A single turn carries every row of the set below to another of its rows. Some are shown first; where does it send the rows asked next?
Bele: [ -1 -21   9   4 -20   9  29 -17  10  -5  -4 -13  13  26   5 -27 -16   5
  22 -17  24  30  -1  -4 -18   9  12 -11  -3 -11  19 -19   9  23   3 -15
  10  13  16   1   9 -20  -3 -10  -6 -12   0  -5]
Lora: [-21  20  14 -16 -10  19   6   2 -16   5  29 -12  -9 -11   7 -24  36   1
   6 -21 -14   4  -7  -5  -3   4  -9  -4 -39  10  -3  -6 -17  -3  26  23
   6  -1  30 -16 -14   3  22   2 -15 -19  12  11]
poti: [  9  11   6  -2   3  10   4   1  -5  -6   6  16 -14 -17   7  25 -23  -2
   9   1  41   0  -6  -4   1   3   6   6   1   1   5   3   8 -18  -8  32
  10   5  16  50 -11  -5  -4  28  -4  -9  -1   5]
tiv: [  5   4 -16  -9   1   7  10  17  -8 -39 -22  11 -14  21  10 -28 -18  -1
   7  -1  -4  -4 -21  13 -21 -12  -5  13 -32  17  -9 -28   2   1   6  -7
 -13 -13   0  22  -7  10  12  -3   9 -23   1  -9]
kevu: [-16  19  -2  -7 -17  23  11  -8 -11  -4  15   7 -10  10   2   1  29  20
  -2 -22  -7 -26   2  -5  -1   3  -7   8 -39  -7  -3   7 -16  -1 -17  20
 -11  13 -17 -27 -32  -9  -7  26  -7  -3  23 -24]
tonos: [  2  -8  -8  -1 -15   1  16  -6  20 -11  19  12   5 -10   3  16  -9   0
   6  10  34   8 -11  14  16   4  33 -10   7   3 -25  19  23 -15 -25  17
   1  14 -12  10  -6   6  -5  15  17   6   7  24]
sedif: [ 15  22  -5   6  17  13  -8  -2   8 -13   5  -7  -1 -12 -10  -6  -5  -2
 -14  -2  37   8   2   0  24  -8  36 -19  12   6   3  -7   8 -13  10 -21
 -11 -11  10 -18   4  16 -11  -3   0   6   8  28]
Veb: [-29  -4 -13 -28 -16  17  26  -3   6  -7   4   1  -2   5  -5  19   2  21
  -7   3 -21 -16   3 -10  -1   4 -13  -6   5   5   3   2  11   2 -16 -16
 -34   8 -26  -8  -3  11 -12 -17  29 -22   3   8]
puno: [-13 -17 -12  21 -18 -14  -9 -17  12 -11  -6 -15   2  -2   8  15 -20 -16
   7   7 -18   8 -20   8 -39  16  -2   3 -38  25  -9  14   6  12  14  -3
 -14 -13  -6  -6   7 -10   7  -4  12 -12   5  15]
gopid: [ -2  29  -9   8 -11  15  -7   4   5  -9  12   7   6  13  -3  19 -31  10
   3 -11 -13   6  -9   5   3  -6   4 -43 -16  -9   9   6 -18  -4   2 -24
 -13  -5  -5 -19  -9   1  -3  24  -1 -15   1 -35]
mado: [ 24  -7  -5   3  10  -4  -5 -22  23   0  -8 -10  -3   7 -12   2   3  -6
  -3  17  21  14   8   8  10   1  18 -11 -14   6   3   4  23  -6  14  14
 -25 -21  38   2  22  17  -1   3 -15  -2  -7  27]
Zeler: [-25   3  -7 -20  -1  -3  -8  -8  17   0  -6  -7   3 -11  13  17  -5   7
   8   4 -16 -27  -8  -3 -16   6 -35  10   5   1  23 -13   3  -3 -20 -10
 -19   8  -7  11  -1  -1 -21 -15  25 -18   6 -13]
bem: [-12   3 -12 -24  -1  18  19   0  -6  -9   9  -2 -17   9  -5  31  -1  15
  -4  -6 -22 -23   2  15  -2  12 -25  -8   3  14 -25   6  12  17   8  -1
 -20 -10 -23  14  -8  22  15 -20   0 -15 -15   8]
pap: [  9  -7   3  12 -10  32  13 -13 -13   6  -3  -5  -6  22  -8  -2 -10 -13
  10  -1  25  34   2  11 -17  20  21 -14   8  -1  -2 -32   2  19  21 -15
  11   1   8  -7  16  -7  26 -16  -9  -5   4 -12]
rava: [-20  33  10   6  14   6  -8   5 -17   0   9  -5  -7 -21  15 -17  44  -6
  -5 -12  -2   7 -15   4  -4   7 -12 -13 -19  -6 -10  12 -12   4  10  18
   1   0  24 -24 -18   2  -6  -3  11  16  38  -2]
Kege: [  3  -1   7   2   5  -5  -8  -3   1  -7   6  -6 -15  24 -15  14  -8  -6
  14 -22  32  13  14 -12  26   3   3  -5 -19 -15  29  13   4  -1  -8   7
  -7 -10  42  14  10   0 -10   5  -8  -7   0  41]
seg: [ -6 -12  -6  -7   6  10 -20   4   1 -11   8 -17 -13   0   0 -19 -17   4
   7 -13  43   0  -7  -4  12  -5  18  12 -11   1   0 -18  -4 -10   9 -17
 -12  10  37   7  -4   6   0   1   1 -10  10  51]
Budav: [-12  12   5  12   5  13  -3 -12 -15 -10  13  11   4  10 -14  -5  49   3
  -4 -11 -21 -14  -7   2 -11  22 -23  -9 -12  -1  -7  13  -7  -6   8  28
  -1   5 -22   3 -20   0 -14  17   1  23  31 -20]
vapof: [-13  21   1 -12  10  11 -17   0  -2  -1   8  -2  -3   1   5  36  -4   7
   8 -15 -18 -30   3  18 -13  10 -48  -9   8   2   5 -10   5   5   2  -4
  -6  -6  -3  25   0   3   1 -18   0  -5 -20 -14]
Kos: [ -2  -8  -4  -5 -11   9   4  -3  -3 -11   8   7   9  15   1 -27  46   4
  10 -18 -17 -20  -5   5 -15  10 -25  27 -36   0  -1 -16   4 -14  -4  36
  -5  -7 -11 -10  -2  -8   3  13  11  -7  15 -26]
pes: [  0  -5   8  -4 -21  31  -6   4  13   3   4   8  13 -14  10   3 -19   1
  18  -4  29   4  -9  -7   8  -8  18  -9   4  -3  -7  -4  18 -37   0  15
   5  15   9  19   6 -24 -11  12  37  -9  -3  14]
bokad: [-17  12   0  10 -24  32   2 -20  -9  -2   7 -13   0  -6   3 -12  35   0
   1 -14 -27 -19 -11  -1 -11   7 -11  17 -31  19 -13   1  -2  -4  29  24
  -1  11 -27 -15 -18  -8  14  12  -6  -3  15   2]
pesan: [-10   7  -5  -5   1   3   5   0   2  -9  -2   2  11  -8   2 -30  63   4
   7  -2 -22  24  -8  10   1  20  -9   6 -20  -1   0  -6   5 -13  -2  22
  -4   5  25 -41   4   3   0   2   2  -5  10   2]
dodap: [-22  12  -9  18  12   1   8  -9 -24 -28  12  21   0  39 -21  14   2  16
   5 -19 -10  18  -9 -15 -25  25  -2 -30 -14  12  15  -2 -10  -2 -25 -17
  -7   7  -3  17  -2   6 -12   0  13   4  -3  11]
doger: [ 11  -5  19  11   3  -1  16 -23   0  -2 -23  -4  -3  16  -2  -3 -23 -11
   7   0  33  28  -1  14 -17  30   6 -18  -3 -19   3 -10   5  22  -8 -12
  11  -1  15   9  -9 -13  -2  -9 -20   5  20 -18]
Tivi: [-14  17  10 -24 -11   1  21  14  -8 -19  11  14 -16   0  -6 -12  46   3
  -5  -6 -10  10  10   1   2   8  -4   1 -41  -4   3  16  -9   8  -9  23
  -9  -2  22 -28 -21  -3  -9   2 -30  -3  22   4]
gimuk: [ -3 -13 -10   3  -9  10  32  -6  -3  -9   8  -5 -21  24   3  -8 -16  -4
  10  -2  41  27  -3   2 -15   7  28 -10   8  -3   0  -2 -12  45   6 -15
   3  13   4  -1  -8  -2  -1  -7  -8   1  25  -8]
mutu: [  6  -2   4   6 -18  20  13   4  -1 -16  24  22   4  -2  -5  23  -2   7
   3  -2  27   9  11  10  -7  -5  19   0  -2  11  -4  -3  41 -13  -5  28
  -3   7   2  26  23   1  15  14  -8   7 -26  24]

gopid turns into puno
Zeler turns into Veb
pes turns into tonos
Where do these go?
Lora turns into rava
sedif turns into mado
doger turns into Bele
kevu turns into bokad

A single turn carries every row of the set below to another of its rows. Some are shown first; where does it send the rows asked next?
Kimo: [ 18  -1  -9  -4   1 -17  -3  -8 -16   3  -3  31   0  12  -2   2 -26  19
  -9  17 -32  26 -14]
gebo: [ 12   6  -3  14 -11  24  15 -20  -4 -11  -2  -9   1 -19   2  -9   7  -3
  31  22  -5   8  -3]
levag: [-11 -33  -7 -14 -17   8 -12   6  17  -6  34  -6   2  -2  -9  19  13  24
 -15   9 -14 -16 -10]
lib: [  9   2 -11 -26  -5 -15   3  -6  13  33  -1  18 -33 -14 -17   4 -12   1
   8   2   4  11   5]
Tizun: [  6  -4 -16 -31 -20   1 -10  12   4   2  21  10 -17 -26 -13  26  -3  20
  13  18  -7  -4  -2]
kave: [-15 -22   6  -6   4  11 -22 -26   9   8  34   4   3  22   4 -12   9  12
 -14 -15  -7  -4  -5]
sib: [-14  -5  16 -30  -3 -11   3  10 -42  11 -17   4  19  13  -4  -9  -1   5
  -6   0 -21  -4 -12]
vuse: [-17   0  -8  18  -6  12  40  -5  -6   1   3  -9 -13   7   6  17   6 -19
  29  -5  -9  -6   1]
rire: [ 20   1 -20  22   1   3  -8   4   4 -22  34  10  -9  -3  -2  -5 -23  14
   0  18   0 -10 -13]
fepi: [ -2 -14  -1  13 -16   6 -29  21  13 -17  11  -6  -4 -32   6  11  -4  11
   6  11   0 -18  -6]
Dukef: [  6 -22  10  24  -8   1  20  18   1   5   4 -16 -15 -18  16  -3  21   0
   1  17  11 -14  -4]
tivir: [-20 -17  16   6   0 -11 -35  16   9  -7  10  -5  11  -1   7  -4   9  10
 -23  -8   3 -21  -5]
fude: [-12   0  -8 -13 -18   1  18 -28  -3   6 -29  -8  19   5 -27 -13  -4 -10
   2  11 -18   5  -9]
kepur: [-14  -5  13  -8 -18 -16  -1  11 -30   7   9   4  -2   4  23 -13  13  -3
 -14   5  24 -30  -8]
mipo: [ 14 -13   4  19  20 -21  -1  27   6  -7  25   9  -3  14  -2  -6  -3  20
 -29  10  -1  -6  -7]
vure: [-18   1  22  -9   7 -18 -37 -13  -4   5 -12  15  15  12   6 -15   0   3
 -18 -16  -5  10  -1]
logaz: [-31   1  -1 -14 -16 -10  34  -6 -23   4  -9   6   7  25   6  25  14  -9
   5  -4 -17  -5  -3]
fogap: [  2 -12  13 -10  22  -4  -8 -16   5  36   7  14 -19  12  -2 -14  -5   4
   2 -18 -11  22   3]
tud: [-21   6  -1   9  -6  -1  36  13  -8   1  12  -4 -14   9  13  18  17 -16
  17  -7  11 -18   6]
luku: [-26   3 -11   2 -17   8  35 -22 -14  -1  -7   0   2  19   3  19   3 -15
  22  -3 -22   1  -5]
ziz: [  5   6  -4  -6   0 -36  -9  -9  -5   1  12  33   2  27   0 -11  -8  12
 -34  11   5   2  -7]
Lem: [ 14 -11 -30  15 -14  -9   5 -11  16   0   0  10 -10   0 -18   1 -34   5
 -11  23 -19   5 -19]
mep: [ -2   2   8  -5  -1 -15 -20 -17   6  17 -36  15  -2 -10  -7  -3 -15  -1
   3  -1 -21  28  -2]
nak: [  4   1 -14   5 -24  -2 -19  -8  19   3 -19   5 -14 -38  -6  10 -18  -2
  16  15  -6   6  -3]
pano: [-27   7   6 -11  -8 -13  31  15 -24   0   7   6  -1  18  14  22  22  -7
   8  -7   3 -14   2]

fogap turns into Tizun
pano turns into luku
Where do these go?
Lem turns into mipo
mep turns into fepi
Dukef turns into sib

A single turn carries every row of the set below to another of its rows. Some are shown first; where does it send the rows asked next?
nov: [  4 -10  43  14 -16 -14  13   3 -21  21 -27   5 -25  19 -14  17 -25  13
  -5   1  -9 -10 -11]
komil: [ 14   6 -20   8   5 -19  -3  -6  -7  -6 -25   7 -14  -9 -43  34   9  33
  22   2   3 -14 -13]
teg: [-18  13   3  -4  13   4   3   2 -13  -5 -21   8   9  16  19  43  17   3
  -1 -19 -12 -15  11]
Bidov: [  6 -12   7  -7 -15   8  25  -7  17  -4 -43  32  -6  15  -7  34   2  11
  16 -26  -2   7 -13]
buv: [-21   7  -3  -3  10   3  -4   4  -7  -7 -25   4  16  30  19  30  16   7
  -7  -7  -5 -11   4]
Fidip: [ -4  -4  -7   5  -3 -28  22   5  -8  -6 -25  -3   7  10 -36   1 -38  -6
  -5 -15  -7   0 -33]
vizun: [ -6 -23  -4   7  -6  24   8 -19  -3   1  19 -11  26  -7 -10  13  -5 -10
   1   8 -27 -11 -21]
zavun: [ 13  11 -10  11   5 -27  -2  -1 -17  -2 -23  14 -10  -9 -39  40   7  35
  18  -8  -6 -26 -10]
lok: [ 10   8  17 -12  -8  -7   4  -9 -25  10  12 -14 -19  -7 -37   7  15  -9
  -1 -26  -7 -16 -12]
Dat: [  8 -13 -28   7 -11  15 -17  -9  -2  14  -6  11   3  -6 -28   0   7   3
  30   7   8   9 -12]
vav: [ 15  24   3   9 -26  -4  23  -3  10  -2   2  -9  -4   9 -23  30 -12  -7
  37  -1 -17 -30  10]
zuloz: [-35   4   0   4 -19  26  -2  -5 -23   9 -25  -4  -6 -12 -24   9   3  29
  -5  -8  -9 -19   9]
nimi: [-14   8   2   2  15   1   9   2 -17  -8 -20  11   8  14  18  39  17   6
  -3 -14 -10 -18  17]
ker: [  3 -27  13  -7 -28 -10  -7  19  -7   1 -18  27  -5  -3 -12   0  -7   3
   6   5   6  -3 -42]
Vakop: [ 14 -21 -32  -9  13  10  11  -5  -5  -6  10  -5  -9   8  -7  29 -10 -29
 -14   9   0 -18 -10]
vor: [-15  -5  -9 -12 -23  21  -9  14 -26  24  -3   6  12  15 -24   9   0 -17
  19  -4 -19  -5   2]
Fis: [  1  -7  10 -21   0   8  20 -14 -19   8  16 -14 -13 -11 -34   4  12 -12
 -10 -23 -12 -18 -15]
Zal: [-20   2   2 -12 -25   9  15  30 -22  -1 -14   4   1  26 -38  21 -12 -18
  -5 -14 -11  -9   4]
Ren: [-12  18   8   6   9  -6   8   3 -19  -6  -7   8   1   2  18  35  10  -1
  -4 -24 -17 -22  21]
gif: [  6 -15  -9   5   0  -1  -6 -23   3  20 -26 -25 -25   3 -27  28  10  -9
  12  32 -21  -5  -9]
gul: [ 12  -1 -20   9   2  -9  -2  -8   0   1 -20  16 -10 -16 -38  15  12  32
  22  10  21  -6 -12]
Kugu: [ 18  20  10   0 -21   4  21  -7  20   1  -7 -10   1   2 -17  37 -27 -17
  32   7  -3 -21   8]
puse: [ 13  -6  19   3  -5  12  22 -27  14  -9 -13  12  -7  18  17  21 -14 -18
   7   6  18 -14 -19]
zogug: [  8 -22 -11 -19  -7  15  -8   1  -4  -4 -33  27  -3  21   2  40 -21  19
   3  -9   2 -14 -13]
tar: [ 17  23   9   5 -22   7  23   0  18  -4  -2 -13  -3   5 -16  33 -24 -15
  35  15  -7 -21  11]
Faz: [ -1   4  40  16 -11 -20  11  -5 -22  19 -28   7 -22  22 -12  12 -24   9
   6  -6 -11 -19   2]
Sigun: [  0  -4   3  16  -3 -20  28   2 -19   2 -23 -18   4 -11 -48  24 -26 -16
   0   9 -24   1  -7]
Tafit: [  5 -22   8 -18 -14  17 -14   6  -7  18 -32  -1 -23 -18 -11  34  -3  12
   2  -6 -25   9 -12]
zem: [-37   3  -5  22  -8   5 -10 -18  -9  -1 -11  -1   9   4 -13  12 -12  22
 -22  -6  16 -26  -6]
Vilir: [  2 -28  31  10 -16 -19  13  20 -16  12 -21  10 -20  17  -8   9 -21   9
 -10  10 -10  -7 -24]
Posi: [ -1 -15  40  11 -17 -20   9  11 -17  21 -27   2 -28  19 -12  18 -22   9
  -2   1 -10 -11 -12]
Lopav: [-20  35  13   4 -14  -1  15 -15  -3  -9 -23  -1  11 -12 -23  28  25   0
  10   9  14 -24 -23]
Dase: [ -1   1  10  -4  -2   7  22  -5  16 -15 -13  20 -21  20 -20  33 -21 -29
 -17  -4  25  -7  -3]
zibo: [ -7 -10   9  50 -11  -4   5  -1  -2   3   4   0  14  -4  -8  32  -4 -11
  24  19 -22  -2 -15]
domi: [ 17  13  14   1 -22   5   9  -5  21  -3  -5 -16  17   0  -9  39 -28 -20
  25  19  -1  -9   2]
Petis: [-17  -2 -12  -1   8  -9   4   1  -4  -9 -37  14  18  35   4  13  -7   2
  -6  -7   3  -6 -37]
doka: [ -2   0  18  41 -19 -12  24   8   0  -5 -25   9   1 -10 -12  30  12  -4
  27  -1  -8  14  -8]
kir: [  6 -14   6 -26  -2  20  18 -17 -20   5  15 -10   6  -6 -32   1   5  -8
  -6 -15 -16  -8 -17]
feno: [ 15 -17 -15  -6 -21  19  -9 -21   6   9  -8 -12 -20   4 -13  19   6  16
  20  26   0 -30 -30]
nam: [ -6   3   0  16 -13   3  -9 -15  12  -2 -13 -10  21   5   3  29 -37 -15
  -7  20  17 -11  -8]
bafa: [  7  -1  11 -22  -6   6  18 -11 -20   7  16 -16 -11  -8 -32   5  19 -12
  -6 -22 -10 -14 -15]
tul: [ -4  17   5  -9 -20  -9  -3  -2   2  -4 -26  19  16 -25 -12   7  14  -3
  29   0  11 -12 -34]
keni: [ 25 -35   7  -1   3  -7 -10  -8 -17   9 -24  -3 -19   1  -1  22   4  -4
   6  -1  -6  18 -35]
Mosu: [  9   3 -23  14   5 -18  -3  -3  -3   4 -21  10 -19 -11 -38  31  11  33
  23   4  10 -17 -11]
tasov: [ -9   1 -10  -2   4   8  26 -13  10   2   3  -3 -13   7 -17  42  11 -11
 -24  24  -7 -40 -20]

kir turns into gul
Ren turns into vav
Where do these go?
Mosu turns into Posi
vizun turns into Dat
zem turns into zibo
komil turns into nov
keni turns into zogug
gif turns into Tafit
doka turns into Zal

